In the rows, 128 means zero.
Named moves (each a turn or a mirror), then the moves between two rows, first move first; the first pair answered:
T (before -> after):
[130 105 155 135 114 142 143 122 129 126] -> [153 122 146 147 125 101 114 134 118 118]
[ 47 125 111 145  98 109 168 110 110 117] -> [ 66 148  94 149 111  64 135 120 105 116]
[134 157 127 116 125 107 140 172 147 100] -> [116 139 134 110 117 142 162 161 148 102]
[158 130 132 138 129 112  89 126 134 138] -> [134 113 142 128 118 163 125 107 141 141]
Z (before -> after):
[122 132 128 117 126 136 129 119 115 141] -> [120 121 119 117 119 144 140 134 131 130]
[142 125 149 126 142 130 129 120 122 142] -> [134 118 122 132 140 129 133 141 146 124]
[110 151 126  70 147 185 110  81 124 184] -> [120 120 101  76 140 201 141 115 190 158]
[134 140 151 187 100  60 129 117  73 117] -> [157  88 159 190  79  93 163 132 130  92]
L (before -> after):
[122 131 176 135 125 108 158 129 126 108] -> [ 86 155 153 116 131 118 152 124 118 124]
[140 124  99 127 131 139 123 178 184 114] -> [125 133  91 120 132 148 131 175 179 117]
[ 94 148 123 166 123 138 153 103  92 115] -> [131 174 131 146 151 121 107 104  94 134]
[ 86 122 102 108 132 130 129 127 111  98] -> [141 133 125  98 154 110 100 135 104 109]

Each pair is 2 to 4 moves apart.
[108 182 102  99 146 136  72 110  83 161] -> [207  99 144 149 106 107 108 154 151  89]
L then Z then Z then Z
[ 90 129 101 137 117 113 132 135 140 109] -> [113 123 138 149 108 105 143 124 117 110]
L then L then Z then L
[169 179 139 126 155 102  78 115  92 102] -> [ 93 157 111 161 100 126 148 107  85  69]
L then Z then T then Z
[119 131 147 154  68  63 183 152 121  80] -> [ 86 185 165 104 103  97 144  98  61 145]
L then Z then Z then Z
[ 71 149  67 148 126  89 134 132 131 124] -> [101  91 146 141  90 150 191 100 127 129]
L then Z then L
[145  75  94 163  98 119 174 178 176  72] -> [184  87 186  81 149 204 129 114 141 152]
L then L then Z then T
[101 125 131 113 136 148 117  89 112 153] -> [146  83 155 147 115 125 134 109 137 121]
T then L then T
[110  91 105 159 104 129 166 144 153  89] -> [116 128 159 149 115 119 142  94  62 129]
Z then Z then Z then Z
[163 109 132 117 136 139 125 141 164 133] -> [144 153 139 110 151 107  96 126 115 143]
Z then Z then Z then Z
[ 90 145 115 144 119 133 134 109  93 130] -> [ 94 157  86 122 140 140 111 131 127 138]
Z then L then Z then Z
[124 179 118 139 145 104 113 130  98 118] -> [149 117 162 160 110 143 173 122 129  99]
L then Z then T
[ 77 100 131 117 136 201 160 105 191 145] -> [192 101 152 122 168 131 105 146 209 128]
L then Z then L then T
[170 110 114 127 131 165 149 123 169 114] -> [146 132  70 154 132 121 138 145 162  94]
T then L then T
[108 129  92 108 131 151 119 150 152 131] -> [169 127 142 113 136 118  95 136 122 135]
Z then Z then T then Z
[150 122 178 143 113 101 165 122  92 109] -> [ 75 161 103 138 120  98 151 135  95 110]
L then Z then Z then T
[153 138 105 132 146  95  96 122 124 138] -> [114 141 128 120 143 135 116  91  99 157]
L then Z then T then L
[193 119 137 140 130  81 132 107 142 110] -> [140 159 116 137 134  70 128  80 102 121]
L then Z then T then L
[144 137 135 143 134 102 130 133 119 135] -> [139 131 115 131 134 123 132 140 157 129]
T then L then L then Z
